In the data rows, the value 128 means zero.
Here are some points, one per row:
tensor([118, 115,  97, 105, 151,  75, 148,  75, 148,  96, 101, 153, 168,
        135, 117, 177, 199, 122,  95,  94, 120, 157, 144, 140, 163, 145,
        133, 114,  95, 142,  89, 111, 172, 128,  86])
tensor([186, 134, 127, 113, 138, 179, 100, 121, 149, 122, 107, 111, 101,
        178,  69, 155, 209, 147,  89, 109, 171, 130, 105, 138, 172, 100,
        150, 183,  61, 121, 141, 100, 165, 107, 117])
tensor([149, 128, 100, 124, 141, 134, 123, 135,  80, 175, 132, 190,  88,
        167, 165, 141, 165, 111,  97, 152, 130, 118, 116, 169, 145, 129,
        164, 127, 118, 150, 125, 189,  78, 191, 127])
tensor([116, 137, 106, 130, 113, 167,  34, 109, 157, 131, 163, 130, 149,
         86, 121, 188, 163, 104, 146,  99, 159,  95, 124,  68, 123, 169,
         79, 170, 136, 109, 102, 125,  90,  99, 156])
tensor([110, 109, 146, 135, 151, 198, 136,  97, 113, 141, 203, 133,  96,
        111, 112, 128,  96, 106, 100, 147, 140, 137,  85, 139,  88, 105,
        148, 110, 168, 169, 122, 109, 205, 134, 124])
tensor([ 33, 106, 144, 135, 103, 113,  88, 109,  79, 123, 117, 137,  88,
         82, 177, 103, 124, 157, 146, 126,  95, 142, 118, 113, 125, 142,
         95,  99,  61, 122,  80, 113,  96,  84, 123])
tensor([133, 114, 106, 107, 107, 129,  76,  90,  72, 130, 131,  40, 168,
        130, 150,  68, 140,  57, 110, 133, 111, 106, 175, 182, 128, 116,
        109,  89,  99, 116, 153, 164, 129, 117, 165])
tensor([139,  69, 123, 103,  97, 127,  96, 150, 149, 110, 104, 135, 141,
        149, 118, 134, 112, 238,  87, 134,  39, 142, 118, 145,  97, 135,
         73, 141, 150, 151, 133, 141,  97, 118, 142])
tensor([117, 133, 154, 168, 142, 138, 133, 102, 131,  82, 137, 136, 139,
         97, 143, 140, 106, 140, 102,  55, 124, 134, 156, 115, 123,  79,
        138, 149,  98, 112, 124, 162, 119, 202, 168])
tensor([165, 115, 120, 176, 111, 165, 140, 104, 104, 160, 168, 111, 146,
         98, 158, 117, 113, 180, 127, 141, 110,  62, 131, 118, 105, 129,
        112, 154, 196, 121,  76, 141, 117, 200,  89])
tensor([ 71, 107, 171, 124, 104, 143, 129, 106, 190, 146,  83, 131,  87,
        117, 186, 164, 138, 117, 134, 125, 111, 135, 153, 144, 109, 123,
        124, 176, 153, 106, 166, 106,  92, 143, 135])
tensor([129, 128, 165, 128, 151, 167,  78, 117, 113,  94,  69, 127, 150,
        155, 100,  92, 128,  90, 106, 136, 136, 131, 128, 138, 197, 171,
        121,  43, 152,  90, 108,  59, 122, 139, 168])
tensor([131, 117, 172, 133, 148, 124, 146, 145, 109, 143, 116, 122,  91,
        131, 117, 105, 140, 162, 106, 161, 187, 137, 123, 173,  92, 142,
        190, 121, 143,  52, 122, 134, 147,  54, 139])
tensor([124,  93, 152, 136, 117, 155, 144,  58,  85, 154, 184, 162, 133,
         99, 106, 135,  72, 180, 129, 159, 101, 124, 158, 111, 200, 106,
        138, 120,  94, 100, 156, 112,  91, 106, 132])
tensor([167, 146, 101, 137, 149, 102,  70, 144, 121, 121, 118, 170, 125,
         92, 175,  51, 107, 115, 110, 138,  96, 100, 124,  69, 140, 105,
        151, 159, 151, 158, 138, 176, 175, 104, 111])
tensor([ 99, 141, 126, 108,  92, 135, 121, 126,  73, 106, 109, 141, 135,
        155,  72, 135, 102, 147, 197, 124, 142, 123,  89, 104,  82,  95,
        142, 173, 113, 142, 143, 140, 103, 158, 149])
tensor([177,  97, 120, 143, 191,  80, 145, 130, 148, 111, 146, 185, 146,
        137,  90, 154, 116,  88, 174, 165, 101, 132, 106, 156, 108, 114,
        139, 185,  91, 119, 101,  65, 106,  79, 153])
tensor([159,  82, 132, 171, 152, 159, 139, 163,  70, 109, 122, 146, 134,
        167, 144, 110, 168, 128, 173, 118, 171, 138, 112, 141, 160, 149,
        100, 130, 112, 133, 140, 134, 143, 122, 154])
tensor([167, 144, 162, 103,  74, 139, 122, 166, 138, 155, 133, 192, 164,
         98,  90,  26, 101, 121, 159, 101, 141, 142, 148, 134,  93, 156,
        158, 143, 142, 162, 166, 111,  88, 153, 101])
tensor([132, 182, 139, 157, 181,  99, 131, 133, 117, 148, 106, 125, 124,
         70,  75, 127, 144, 153, 142, 128, 158, 153, 113, 166, 136,  29,
         71, 117, 170, 142, 140, 153, 117, 115, 146])
tensor([142, 166, 107, 122, 135, 123, 184, 178, 118, 134, 109, 168, 129,
        126, 123, 149, 155,  75,  74, 155, 139,  41, 146, 138,  82, 113,
         91, 123, 118, 163, 129,  92, 137, 108, 121])
tensor([132, 111, 116, 139, 154, 130, 119, 172, 160, 103, 184, 103,  83,
        125, 126, 132, 141, 101, 151, 137, 101, 105, 106, 119, 171, 133,
        139, 162, 103, 167, 135, 130, 127, 152, 133])
tensor([142, 170, 138, 132, 171, 131,  58, 128, 109, 103, 111,  95, 118,
        160, 103, 151, 105,  77, 112, 140,  76, 137,  88, 134, 105, 171,
        158, 155, 149, 152, 130, 133, 134, 129, 132])
tensor([112, 112, 137, 136, 114,  96, 142, 102, 119, 153, 114, 141, 154,
         79, 161, 142, 110, 117, 102, 106, 155,  70,  64, 152, 109, 177,
        128, 135, 131, 147, 165, 137, 182, 143,  89])
tensor([117, 157, 111, 109, 139, 104, 182, 164,  95, 160, 132,  80, 155,
        112, 148, 132, 141, 152, 132,  78, 106, 123,  59, 147, 142, 164,
        185, 127, 133,  94,  95,  80,  85,  99, 176])
tensor([112,  80, 148,  94, 122, 159, 126, 165, 189,  90, 136, 111, 120,
        151, 152,  83, 170, 115, 154,  95, 127,  42, 101, 117, 137,  95,
        170, 105, 144, 139,  83, 146, 110,  99, 100])
tensor([ 99, 144, 120, 114, 128, 113, 173, 131, 157, 129,  73, 108, 138,
        146,  81, 185,  74, 124, 175, 197, 130,  93, 132, 137, 187, 107,
        126, 170,  61,  68, 100, 151, 191, 130, 115])
tensor([117, 109, 144, 112, 113, 111, 111, 210, 142, 123, 131,  93, 142,
        146,  83, 199,  90, 139,  71,  94, 155, 130, 130, 132, 156, 192,
        150, 131, 149, 181, 118, 187, 119, 111, 153])
tensor([ 94, 176, 150, 115, 152, 137, 170, 118, 114, 124,  94, 108, 125,
        150, 124, 102, 165, 165, 136, 155, 134, 114, 144, 146, 223, 157,
        103, 132, 156, 162, 189,  94, 127,  52,  95])
tensor([169, 102, 109, 108,  84, 165, 131, 165, 131, 144, 106, 113,  88,
        129, 152, 133,  86,  87, 132,  82,  99, 216,  92, 122, 182, 104,
         93, 117, 145, 124,  93, 126, 111, 129, 110])
tensor([112, 122, 108, 156, 156, 123, 114, 112, 134, 157, 107, 119, 143,
        178, 181, 114,  56, 116, 139, 118, 196, 166, 153, 102, 118, 101,
        142, 150, 113, 194, 137, 129,  99,  82, 116])
tensor([ 89, 120,  75, 130, 140, 119, 165, 108, 174, 169, 119, 132, 145,
        108,  78,  95, 147, 147, 112, 142,  84, 155, 126,  71,  95, 164,
         90,  64, 104,  94, 159, 166, 155, 133, 132])
tensor([184, 118, 182, 104, 173, 157, 147, 141, 113, 155, 110, 114, 154,
        120, 146, 196, 169,  92, 173, 132, 107, 159, 169,  98,  74, 154,
        149, 104, 131, 167, 115, 148, 115, 111, 123])
tensor([ 99, 123,  71, 131,  90, 105, 143,  99, 191, 103, 127, 123, 126,
        102, 101, 115, 107, 143, 131, 206, 161, 186, 147, 122,  96, 123,
        153, 110, 191, 168, 125,  88,  91, 196, 163])
tensor([ 66, 131,  62,  63, 198, 159, 113, 105, 146, 139, 153, 145, 153,
        145, 116, 101, 120, 172, 102, 132, 121, 134, 176, 127, 115, 144,
        107, 102, 138,  68,  96, 155, 143, 199,  53])
tensor([163, 181, 137, 133, 148,  94,  91, 134, 147, 176, 151, 123, 105,
        129, 194, 111, 120, 179, 124, 154, 145, 118, 146, 157, 128, 131,
         94,  41,  98, 137, 133,  74, 217, 129, 167])
tensor([145, 118, 130,  76, 120,  61, 169, 114,  79, 112, 159,  69,  82,
        133, 143,  74, 126,  90, 116, 147, 164, 145, 175,  47,  96, 131,
        108, 183, 165, 100, 119, 128, 135, 167, 142])
tensor([176, 163, 170,  83, 127, 114, 143, 150, 140,  72, 144, 180, 107,
        159, 160, 181,  65, 111, 164, 101, 153, 113,  99, 140, 105,  85,
        102, 105, 168,  64, 171, 138, 106, 107, 121])
tensor([175, 181, 140, 179,  99, 131, 137, 129, 179,  54, 147,  80, 129,
        118, 146, 116, 145, 126, 121, 154, 137, 174, 106, 161, 108, 146,
        141, 120,  88, 114, 127, 150,  78, 124,  41])
tensor([ 64, 144, 117, 161,  76, 141, 149, 167, 122, 172, 167, 119, 189,
        149, 162, 150, 134, 123, 121, 159,  95, 176, 127, 126, 126,  84,
        138, 127, 103,  94, 145, 101, 126, 155, 130])
tensor([142,  98,  87, 133, 111, 129, 143, 176, 104, 101, 128, 133, 106,
         75, 136, 166, 137, 149, 154,  81, 133, 134, 177, 113, 112, 146,
        185, 105, 126, 143, 194, 105, 144, 125, 112])
tensor([ 80, 118, 154, 188,  83,  30, 113,  94, 135, 172, 132, 115, 142,
        171,  84, 107, 165, 106, 142,  90, 101, 131, 151, 116, 144,  71,
        117, 100, 150, 112, 111, 122, 146, 150, 109])
tensor([151, 164, 128, 152,  56, 147, 179,  62, 160, 101, 120, 156, 101,
        138, 121, 117, 132, 135, 139, 105, 145, 106, 162, 116, 105, 170,
        103, 134, 137, 133, 110, 178, 174, 122, 188])
Along one direction, these points spread out more than along any other. Take the direction at right angles to it along which they spread out most. Then take the direction at right angles to both along which they spread out most. Go by this last direction. Where along it does each point below lie, from 0 to 99? The average is 50, and the first point in the table lies past the average. One standard deviation of the points above along it is 16.
tensor([ 71, 107, 171, 124, 104, 143, 129, 106, 190, 146,  83, 131,  87,
        117, 186, 164, 138, 117, 134, 125, 111, 135, 153, 144, 109, 123,
        124, 176, 153, 106, 166, 106,  92, 143, 135]) : 70
tensor([ 64, 144, 117, 161,  76, 141, 149, 167, 122, 172, 167, 119, 189,
        149, 162, 150, 134, 123, 121, 159,  95, 176, 127, 126, 126,  84,
        138, 127, 103,  94, 145, 101, 126, 155, 130]) : 70
tensor([132, 182, 139, 157, 181,  99, 131, 133, 117, 148, 106, 125, 124,
         70,  75, 127, 144, 153, 142, 128, 158, 153, 113, 166, 136,  29,
         71, 117, 170, 142, 140, 153, 117, 115, 146]) : 50
tensor([139,  69, 123, 103,  97, 127,  96, 150, 149, 110, 104, 135, 141,
        149, 118, 134, 112, 238,  87, 134,  39, 142, 118, 145,  97, 135,
         73, 141, 150, 151, 133, 141,  97, 118, 142]) : 67
tensor([167, 144, 162, 103,  74, 139, 122, 166, 138, 155, 133, 192, 164,
         98,  90,  26, 101, 121, 159, 101, 141, 142, 148, 134,  93, 156,
        158, 143, 142, 162, 166, 111,  88, 153, 101]) : 38
tensor([129, 128, 165, 128, 151, 167,  78, 117, 113,  94,  69, 127, 150,
        155, 100,  92, 128,  90, 106, 136, 136, 131, 128, 138, 197, 171,
        121,  43, 152,  90, 108,  59, 122, 139, 168]) : 32
tensor([145, 118, 130,  76, 120,  61, 169, 114,  79, 112, 159,  69,  82,
        133, 143,  74, 126,  90, 116, 147, 164, 145, 175,  47,  96, 131,
        108, 183, 165, 100, 119, 128, 135, 167, 142]) : 39
tensor([ 33, 106, 144, 135, 103, 113,  88, 109,  79, 123, 117, 137,  88,
         82, 177, 103, 124, 157, 146, 126,  95, 142, 118, 113, 125, 142,
         95,  99,  61, 122,  80, 113,  96,  84, 123]) : 54
tensor([163, 181, 137, 133, 148,  94,  91, 134, 147, 176, 151, 123, 105,
        129, 194, 111, 120, 179, 124, 154, 145, 118, 146, 157, 128, 131,
         94,  41,  98, 137, 133,  74, 217, 129, 167]) : 11
tensor([177,  97, 120, 143, 191,  80, 145, 130, 148, 111, 146, 185, 146,
        137,  90, 154, 116,  88, 174, 165, 101, 132, 106, 156, 108, 114,
        139, 185,  91, 119, 101,  65, 106,  79, 153]) : 74
tensor([117, 157, 111, 109, 139, 104, 182, 164,  95, 160, 132,  80, 155,
        112, 148, 132, 141, 152, 132,  78, 106, 123,  59, 147, 142, 164,
        185, 127, 133,  94,  95,  80,  85,  99, 176]) : 54
tensor([131, 117, 172, 133, 148, 124, 146, 145, 109, 143, 116, 122,  91,
        131, 117, 105, 140, 162, 106, 161, 187, 137, 123, 173,  92, 142,
        190, 121, 143,  52, 122, 134, 147,  54, 139]) : 37
